Look-ups in named tables: a row name and a column name give one cell, copied from the table.

Toviv =
	Nok	Pil	Dalas	Gedep	Gok	Bok	Rimela
Fuzafup	0.9	-0.1	-0.1	0.6	0.6	0.8	0.1
Kizagu	0.5	0.3	0.3	0.5	0.3	0.5	0.2
Kes	0.8	-0.2	-0.1	0.5	0.5	0.9	0.1
Kadabe	0.5	-0.7	-0.4	0.4	0.8	1.0	0.0
Surego	0.3	-0.7	-0.5	0.4	0.8	0.8	-0.1

Bok of Fuzafup: 0.8
Gok of Fuzafup: 0.6
Nok of Kizagu: 0.5
Bok of Surego: 0.8
Rimela of Kizagu: 0.2
Rimela of Kadabe: 0.0
Gedep of Fuzafup: 0.6
Nok of Kes: 0.8
Dalas of Surego: -0.5
Row with the largest Rimela: Kizagu

Zul =
	Taris	Vinorer
Dazik	72	84
Rut	44	77
Kerero	182	108
Tamuki	111	111
Fadenul	141	125
Ruvosuz	156	178
Nep	57	58
Kuzo	100	66
Fadosus	75	75
Rud	57	251
Sonir	73	57
Vuda	184	125
Fivales	149	125
Vem	93	50

Taris of Vuda = 184
Vinorer of Vuda = 125
Vinorer of Nep = 58
Taris of Sonir = 73
Taris of Fivales = 149
Vinorer of Kerero = 108
Vinorer of Kuzo = 66
Vinorer of Sonir = 57
Row with the largest Vinorer: Rud

Miz =
,Siz,Zabe,Zevif,Baves,Vudu,Ragevu,Zov,Midigo,Mefumu,Kad
Duba,4.2,3.5,2.9,2.8,4.4,8.0,6.6,4.6,4.2,2.9
Kot,5.5,4.9,5.5,7.2,6.1,1.4,2.7,5.2,5.1,6.9
Samu,5.8,5.6,5.8,6.6,4.8,1.4,2.9,5.3,5.0,6.6
Tazan,6.5,6.9,3.2,3.5,8.4,4.9,5.5,4.8,5.3,2.6
Tilo,5.8,5.2,5.6,7.3,5.5,2.1,2.2,5.6,5.2,6.9
Dapumu,3.5,3.6,5.0,4.1,2.7,4.7,6.0,2.4,5.2,3.2

What is the Kad of Tilo in Miz? 6.9
What is the Mefumu of Kot in Miz? 5.1
What is the Ragevu of Dapumu in Miz? 4.7
What is the Mefumu of Tilo in Miz? 5.2
What is the Baves of Samu in Miz? 6.6
What is the Zabe of Kot in Miz? 4.9
What is the Zevif of Tazan in Miz? 3.2
What is the Ragevu of Tilo in Miz? 2.1
What is the Zov of Dapumu in Miz? 6.0
What is the Ragevu of Duba in Miz? 8.0
Row with the largest Siz: Tazan

Vuz:
         Vaf  Fibezaz  Zono   Pem  Zifi  Lalev  Dabugaf
Fefuru   0.1      0.2  -0.2   0.5   0.1   -0.1     -0.7
Kub     -0.4     -0.2  -1.0   0.6  -0.4   -0.2      0.3
Mola    -0.4     -0.1  -0.9   0.5  -0.3   -0.1      0.4
Zibup   -0.1      0.1   0.8  -0.5  -0.6    0.5      0.0
Taz     -0.6     -0.5   0.6   0.3  -0.3   -0.6     -0.9
Vidus    0.8     -0.2  -0.4  -0.1   0.1    0.1     -0.5
Bememo   0.2     -0.6  -0.6  -0.7  -0.3   -0.1     -0.1
Duniz   -0.3      0.0  -0.9   0.5  -0.3    0.0      0.3
Ranero  -0.4      0.3   0.2  -0.5   0.2    0.5      0.2
Bine     0.0     -0.8  -0.4  -0.1  -0.2   -0.4      0.2

Vidus, Fibezaz => -0.2
Fefuru, Lalev => -0.1
Taz, Dabugaf => -0.9
Vidus, Dabugaf => -0.5
Vidus, Zifi => 0.1
Zibup, Dabugaf => 0.0
Vidus, Vaf => 0.8
Fefuru, Pem => 0.5
Duniz, Vaf => -0.3
Taz, Zono => 0.6
Bememo, Lalev => -0.1
Ranero, Lalev => 0.5
Zibup, Zono => 0.8

Nobani =
|  | Zige | Melunu | Sereko | Zut | Lom | Lup | Milavo | Fod | Febu |
|---|---|---|---|---|---|---|---|---|---|
| Rasef | 33.3 | 40.0 | 64.8 | 43.7 | 39.8 | 59.2 | 50.8 | 27.4 | 41.8 |
| Devim | 58.3 | 76.0 | 70.4 | 75.8 | 60.2 | 31.8 | 45.4 | 35.6 | 66.6 |
| Ked | 44.6 | 44.6 | 44.6 | 44.6 | 44.6 | 44.6 | 44.6 | 44.6 | 44.6 |
| Zap | 37.7 | 17.5 | 20.9 | 23.5 | 22.7 | 56.9 | 49.4 | 52.9 | 18.9 |
| Ses | 74.7 | 64.6 | 52.3 | 32.1 | 77.2 | 61.9 | 12.5 | 54.2 | 70.2 |
| Luv | 24.3 | 31.5 | 49.0 | 34.9 | 71.0 | 61.2 | 49.2 | 57.0 | 71.4 |
| Pitefo | 64.5 | 59.2 | 35.8 | 48.1 | 55.6 | 36.2 | 36.0 | 59.6 | 52.5 |
| Fef | 26.9 | 28.7 | 40.9 | 27.6 | 57.4 | 58.8 | 52.2 | 58.4 | 52.9 |
| Sebul | 41.9 | 70.9 | 64.4 | 28.7 | 50.3 | 36.0 | 78.4 | 60.1 | 22.2 |

Sereko of Pitefo: 35.8
Lom of Devim: 60.2
Fod of Ked: 44.6
Lup of Ses: 61.9
Zige of Ked: 44.6
Lup of Fef: 58.8
Milavo of Rasef: 50.8
Sereko of Ked: 44.6
Febu of Devim: 66.6
Zige of Fef: 26.9
Fod of Rasef: 27.4
Milavo of Fef: 52.2
Lup of Rasef: 59.2
Lup of Luv: 61.2
Melunu of Ked: 44.6

